One turning vector, and how many ticks it has turned
The counts run from 0 to 179.
[ -6   8 -26   8 -24 -13  17 -43  26  25  -7  14   2  -8  20 -16  30  -3
   9  21  -5  -5 -46 -22 -27 -26  12 -16 -28  64 -12  12 -38 -15 -21  -4
 -15  13 -25  29   5  -7  27   2   2 -55 -31  15  57  32  -6   3 -20 -10
   1 -36  16  12   0  14 -30 -12  26  14   0 -13  10 -16  -8  36  20  12] | 173
[-69 -17 -10  42  -1 -25  11 -10  10  18  -3 -32 -23 -10 -53  -3  27   7
  26  -6 -15   4 -17   0  10  20 -29 -11   4 -14 -27  31   3  11   8  -1
   7   7 -32  53   9 -15  57   6  23  -3 -15  22  14   2 -42  15 -26   1
 -33   5   5 -28  27  20  -1  -7 -30  50  24 -62  14 -12 -29   9   4 -29] | 153
[ 36  -6 -44   8  36  -2 -51  46  21   4   0 -20 -11  23   1 -14 -27  40
  -9  -3   6 -26  17 -22  52 -12  -9  16  19 -24  20 -46  19   7  41 -33
 -19  23  41  -8   3  -8 -40  19   8  26  10 -36 -12  -3   8  27   5 -22
  -2  28 -37  -1   8   1  16   5   4 -37   2 -24  -5 -25  32 -43  -3  -9] | 94
[-17 -35  11 -13  -4  36  25   0 -29 -38  15 -25  10   7  -4 -16 -30 -17
  -4  -4 -23 -12  87 -31  11   8 -20  10   8 -13 -13  -6   1  33 -52  13
  16  20   1  12   1  -5 -29   9   6  38  31 -21 -31 -20  -3 -11  -3 -22
 -25   6 -26   9  23 -16  -6   6 -33  12  35   6  42 -30  -2 -20 -43 -10] | 137
[-16 -13  23   0  37  44  12  -4 -31  -9 -19 -63  13  15 -20   8 -24  -9
  -3 -23 -27 -13  74 -43   8  21 -11 -19   8 -14 -18  -8  33  -7 -30  20
  18  18  15   8 -14  15  -9  -8  -5  22  16 -17 -19 -29  16 -13  -4 -18
 -26  32 -11   5  14  14   1 -12 -54  19  46  19  22   5   5 -18 -21  23] | 138
[ 25 -11  -1  -7  12  46  29 -15  22   6 -20   5  34 -11  24 -38  16   1
   7  66 -15  -8 -16  28  17  16  -4 -28  24  13  13 -25  49  18 -20  -9
 -42  19  -4  35  14 -29 -17  36  13  17 -27  15   0  49 -19  21 -23 -12
 -13 -26   8  18  -2  23 -35  25  14   0  34 -16  21 -20  -9  12  -5   6] | 176
[-15 -20  30 -25  21   8  12  11   4 -29  19 -29  23   2   1  -5 -10   5
 -15 -19  -5 -32  55 -58 -16  27  23  -4  -9  13 -43 -15  43  16 -65  17
  17 -10   4 -13  34  12  -7  31 -15  -7  38 -10 -19  12 -33 -40 -36 -26
 -15  34   3  28  17  37   4 -13  28  17  40  34  28  -9  16 -37  -4  -5] | 28
[ 29  32  17  15  31 -36  12  10   0   0  12  -3  21 -15   7  21  51  34
  22 -44  14   8 -25 -17  34   0  11  20  10  13  -1 -23 -50 -22  52 -10
   2 -10  49 -38  -4  28  10 -20 -21  17 -15  31  33  -7 -28 -11  -7  -4
   2  33 -21 -38 -35 -30 -38   0  13  49 -20  -4 -32  32  13  15  29 -24] | 101
[ 29 -54  15  28  32  -3  26   7 -18 -35  32 -14  28 -31 -10  27   3 -20
  28   3  25   3 -28  15  18  67 -14  -1  21 -30   6 -13  43  16   2 -17
  16   3  19 -14  12  16  36  18  16  48  38   9   2 -21 -29  12 -36   7
 -24  31 -17 -17 -12 -12  16  11  15  40  -6  11  -9  34  -6 -21  -6 -42] | 125
[-52  -9  32 -27 -21   6  48  -2 -21 -10  11  -1  19   7   2   8  22  -6
   5 -18 -25 -13  32  23  -8  33  13 -52   9   2  10  16  -4   2 -52 -11
 -30 -25  -8  33  11 -15  10   1 -19  51   5  45  -9  37  -4 -42 -30  -5
 -18   6  24 -43  22   1 -30  12 -21  22   0 -14  -7 -40  -8  40 -15   0] | 156
[  3  34  29 -16  22 -23  -2   7   7  29 -35   5  28   1  -4  26  36  29
 -10 -23 -15 -15   1 -43  -5  31  28  -8   0  17 -24  -1  22 -23  30  11
  38  -8  10 -11  19  23  27   6   6 -23  35  13 -19 -25   5 -32 -22   7
 -18  61   5   3  -1  50   1 -18  31  53  12  51  19  36  -2 -11  29  30] | 30
[ -8  -3 -22   3 -18   1  14 -16   7  -2  21  -1   1 -19  -4 -32   4 -49
   4  21  23  33 -20  30  -2  31  39 -25 -30  39 -11  15  35  11 -39  12
  -3 -40 -28   7   4 -32  13 -16 -27 -19 -73  46   4  18  18 -26  -4  24
 -12  -8  66  -7 -35   0   6 -16  26 -14 -17  -2 -11  22 -36  16  20  30] | 60
[-36 -13  -2 -24 -31 -13 -51   8 -29  -3  -1 -23  -5  -7  18  26 -13   1
 -12 -41   6  25   6  13  -3  10  25 -34   2   2 -17  24  -5  15 -26   7
  -1 -26   2 -17 -39  23  18  11 -66   3  35  -7 -15  14  37  -8  25  -8
  31  10  51 -23 -21  14  22 -31 -33 -50 -38  32 -22  10  30  -6   5  -6] | 72
[-41  -3  28 -14   2  32  50  -3 -16  21 -35 -15   2   3   4  11  34   3
  -9 -14 -19 -23  42   3  23   9   5 -63 -10  10  15  20  23 -11 -32 -13
 -50  -6   9  30   5 -13  26 -11 -16  50  -8  43   3  22  32 -13 -20 -24
 -13   2  25 -50   4  41  -6   1 -36   9  12 -25 -16 -47  22  36 -15  19] | 157
[-45 -54 -15  -1   5  -7 -31  18  13 -17  30 -21 -25   6 -24   3 -40  -4
 -12 -48   3 -15  76  -4 -47  16 -29 -23  11 -23  10 -10  10  -6 -51  10
  16   1 -23  10  17  21 -14   8   8   2  40 -26 -19 -29  -5   3 -16  11
 -13 -13  16 -11  20  11  45 -19 -19 -17  -9   9  -4 -14  26   2 -30   6] | 1
[ 51  -6  34  -6   8 -17   3  22  55 -46  -3 -52  18 -18   9  25   4 -23
  -8  53  50  11  -3  15  15  38  10   1  39  -8 -53 -40  32 -20  -6   4
  12   5   7 -20 -16  -2   8  36 -18 -24   6  -9  22  -1 -23  16 -13 -24
 -12  36 -29   6   4  37  17 -20   6   8  36  28  21  38  -1 -40  10 -18] | 55
[  1  41   4   9  -3 -75  15   8  37  31 -24  32   9 -22   2  37  43  37
 -22 -23 -10 -10 -12 -26 -26  19  18  -3   5  23 -18  -7  -9  -3  22   3
  23  -1  -4 -16  40  12  23   0   8 -10  22  10  29 -20 -27 -11 -30  -5
 -16  36 -14 -33  12  44   6 -12  47  49   7  46  13  22   3 -12  10   5] | 31
[-43 -20 -21  13 -33 -47 -45  24  -7  12  -2 -36 -40  -8   0  27  -9   1
 -23 -37   3  13  16  14 -16  11  -3 -24  23 -18 -30  19 -38  39 -22 -15
  -3 -15   9  -9 -24  17  12  33 -44   4  45 -24   4  19 -12   5  13 -18
   8  -9  27 -39  -3  13  22 -22 -39 -50 -17  13   3   6  31 -20 -11 -33] | 71
[  5  12  -5  22  26  -6 -25 -15  41 -40  13 -35 -19  -2   2 -34  29  -6
  11  12  -3  56  10 -21 -16  12 -28  -7  -4 -14 -42  -4 -31 -17  -4  18
  27  40 -16   6   7  29  13  25  -7 -49 -75  -6  18  11 -75  21  -2 -19
  20 -15  14 -24   3   3 -30   3 -44   7  24 -40  33   7  31  21  20 -14] | 83
[-59  26  10  -4 -34  -2   5 -25   4  56 -14 -38 -17  15   6   0   0  11
 -32 -35 -37  -9  23 -18  -1 -21   6 -20 -12   1  -9  42 -62  20  -7  34
 -23 -63 -28  52   7  20  25   7 -12  -9  21  29  -9  23  17  -4  18  -5
  17  -5  52  -8  -7  14 -15 -25 -29  -3  12  17   2  15 -24  18 -10 -10] | 45
[-12 -16  -1  22  -1  23  29 -14 -13  15 -38  -7 -34   2 -27 -18 -19   3
   3   2 -13  -4  23 -34  -5 -62 -47  39 -31 -19  28  31 -25  -8  -6  26
   8  26 -17  30  11  -6  14 -32  37  -6 -16 -23  20 -26  22  28  37  -1
 -11 -43 -20  15  14 -18   5   6 -52   9  28 -43  14 -39 -31  14 -33   1] | 134
[-26  37 -37 -24 -24  28 -47   4   6  15 -22  31   7  25   7 -48  -9 -31
  -3  55 -30   0  -2  27   0  -6 -18 -14  13  32   9  39 -31  42  -5  -3
 -35 -16  -2  31  -6 -11 -32 -10 -13 -29 -10  -5 -18  62   0  13  36 -13
   7 -43  42  13  17 -15 -45  34 -33 -33 -12 -12  21 -16 -22  19 -11  29] | 65
[-84 -14   0   9 -23  -8   8 -27  -8  10   6 -17  -1  11 -21   5  23   4
  28 -26 -43  10 -11   7  -7  -1 -19 -24 -13  -4 -34  58 -32  -9  -6  28
  18  -8 -44  66   6   4  46 -12  10 -18  -2  16 -13  23 -14  -2 -24  13
   1 -13  33 -28  19  21 -16  -4 -26  38   0 -46  14  -5 -17  29  16 -28] | 154
[-25  18  -8  17  11  -8 -46  33  14  50 -45 -32   1  19 -22  24  -8  19
 -15  22 -33  16  -9  15   9  22   6  -3  31 -42 -10  31 -25  22  58  -7
  -4  15   3   3 -34 -10 -11  10 -11  12  15 -14 -41  11   9  48  20  -5
  12  37  -2 -28   1  11  19  16 -50 -13  15  29  38  15  13 -43  -7  11] | 69
[ -8  -6 -23  17  21  35 -37  16  -9  42 -52 -46   5  12 -18 -18 -22  -9
 -22  42 -33  26  -1   1  45  27  -1 -22  32 -27 -10  28  40  44  19  -3
  -6  24  16  10 -18 -12   4  19  -9  20  -9 -29 -32   8  20  35  18 -26
  -4  14  18 -10  -3  23   2  21 -65 -24  23  -4  43  -3  20 -39  -9  29] | 68
[-10 -21  30 -13  -2   0  -5  13  30 -21 -20 -62 -25   2   2  35  -6  25
 -18  -5  15  -8  22 -50   2 -30  16   8   7  -1 -66 -22  24 -29  20  13
  18   8  -4  18   1   4   1  21  -6 -51  31 -45  -5  -6   3  17 -13 -26
   8  28 -37  30  14  62  41 -38   4  11  50   7   1   9   3 -47   9   9] | 165
[ 22 -18 -30  10  10  -8 -10 -14   5  -3  -4  15  -7 -17  -2  34  -9   4
  28  14  33 -27 -35 -13  -4 -21  -4  15 -17  45  -9  -6  24 -60  25 -10
   9  41  22  26   9  -5   4 -43  21 -46  27 -25  70  12  51   6  -6   1
 -23   0 -14  43  11  38  26 -34  27  23  -9 -10 -13   1 -12  28  17  15] | 146
[ 22   9  11  15  22 -19 -16  11  65 -27 -22 -44  -7 -16   8  24  -6 -29
  -5  18  44  25 -21   3  10  17   5  -5  11   1 -41 -31  36 -33  14  19
  27  -5 -18   2  -4   4  21  35 -12 -47 -13  -1  26 -25 -18  33 -20 -18
  -1  32   4  -1  -9  40  19 -40   0   8  38  29  11  45  -2 -15  22  -2] | 56
[  7  32 -11  24 -16 -35  24 -20  52  18 -11  27  -4 -24  17  11  51  13
  -6  10   5  -9 -49 -34  -2 -15   3   3   0  45 -14  -4 -42  12  -3 -17
  -9   9  -4  17  -4 -18  14  -6   4 -30 -43  45  72  -2 -19  -7 -18 -11
 -36  -2 -23  -4  -2  20  -6  -3  69  27   9 -10   8  -9 -23  17  29  14] | 172
[-19 -24   0 -16   2 -11 -19  16  33  -6   2  -5 -23  30 -15  24 -37  19
  11 -18 -12  -3  74   6 -41  11 -46  -7  39 -43  -7 -16 -35   8 -20  17
  18  33 -11  30   1  19 -21  16  27   4  43 -22 -17 -32 -29  20  -6  15
 -16   0 -25 -16  52 -10  26   1 -26   2 -12  -4  26  -6  16  -1 -43  -6] | 0
[ 28 -14  -6  10  22  16  56 -20  47 -10 -19  18  32 -31  33   9  23  -8
  21  59  21  -9 -50  16  25   8   6 -10  12  38  10 -32  42 -20   0 -11
 -40  18  10  38 -10 -50  13   9  12  -6  -6  14  51  33  22  24 -27 -13
 -36 -10 -32  14  -9  44 -18  -4  48  21  24 -21 -11  -5 -17  21   7   7] | 36
[-23  -8 -40  34  12 -15 -22   8 -15  56  -6  -6 -39  16   3 -12 -15  32
 -24 -73 -20  -9  28 -36  -4 -24  11   7 -36   7  47  14 -52  -9  -8  30
  30 -25  -6  12  18   4  -9 -36  12  10  -8   6  -9 -60  42  -6  32  30
  -8   7  29 -22 -10 -12  24 -35  -2  -2 -31  -4 -19   5  -8   8   0  33] | 115
[ 18  -8  15 -30  -9  18  57 -10  10 -16   8  51  31 -20  35  26   6 -20
  27  39  21 -22 -52  24   4  25  36 -25  18  30   6 -19  21  -6 -18 -26
 -37  14  14  28  -6 -36  -9  11   3  -4  18  26  30  36  15 -18 -34   2
 -26 -12 -19  20   1  17 -15   8  86  15  -4  16 -11  14 -24  16  10   3] | 35
[-12   4 -29  12  -7 -20   6  -4 -22  43  32  35 -18   8 -13 -21 -29  10
  -6 -53 -15 -18  15 -18 -21 -14   3   1 -19  11  42  21 -64  14 -19  11
  20 -36  -4  -6  22   4 -42 -30  -1   9  25   5 -13 -35  30 -30  28  20
 -20  -3   7   6   0 -61   6  -5  12   3 -51  17 -10   9  -9   7 -14  26] | 116
[-36  12  -4 -32 -22  13 -13 -13 -14   6   2 -11  -4  30  -7   5 -33  33
 -15  -6 -37 -35  40 -61 -38 -51  -4  29  -1   3 -33   6 -41   2 -14  27
  26   3 -36  21   4  -5 -19   3  27 -49  47 -28 -46  10  -5 -15   5  -2
  17  16 -17  52  37   9   0  -4   6  -8  35  27  16  12 -28 -16  -7   2] | 26
[ 29 -31 -55  33  13  -3 -39 -12 -14   4 -12   6   2 -23 -12 -28 -27 -30
  14 -39   3   4 -21 -40  -8 -16 -35   9 -13  14  24 -10  21  17  14  -9
  14  25  21 -26  35  25  19   9  19 -15  66 -60  33  -8 -41  32 -19 -13
   0 -24  -5  33  15   6  -4 -16  13   7  10  10  16  30  10  16 -19 -49] | 122
[ -1   3   9 -31 -31  21  35 -48 -11  -5  15  46  31 -32  30  28   7 -20
  25  14   0   7 -53   6 -35  21  44 -28  -7  49   1  15  10  -9 -23 -18
 -24   1  -8  -1 -13 -17  11   6 -10 -30  13  27   4  30  14 -24 -36  13
 -12 -11  22  25   3   5 -27   9  70  18 -40  40  -3  35 -11  22  39  16] | 34
[ 23  74  29  -5 -36  -9  17  20   9  35 -81  31  -5 -12  12  27 -15  15
 -40  31   4  -5  -6 -17 -13 -41   3  38  11   2  -1   2 -27  10  38  -3
 -17  20  21 -38 -22   0  -4  -9   6 -11  41   0  24 -13  27  20  27 -32
  19   1 -38  34 -13  20  20   6  22   1  10  50  18   2 -10 -18 -25  26] | 50
[-55   4  24 -24 -22 -18  36  -1  16  18 -19  31 -29   3  14  34  21  28
  -2 -12  -5 -22  13  32 -45 -22 -19 -17   1 -24  11   6 -43 -42   2  16
 -32 -11 -22  41   2  16  17 -23  27   7  18  31 -12   2  16  -1  -3  36
  33 -32  -3 -42  29  11  10   5 -10  11 -21 -29 -27 -29  -9  58 -15  -2] | 19
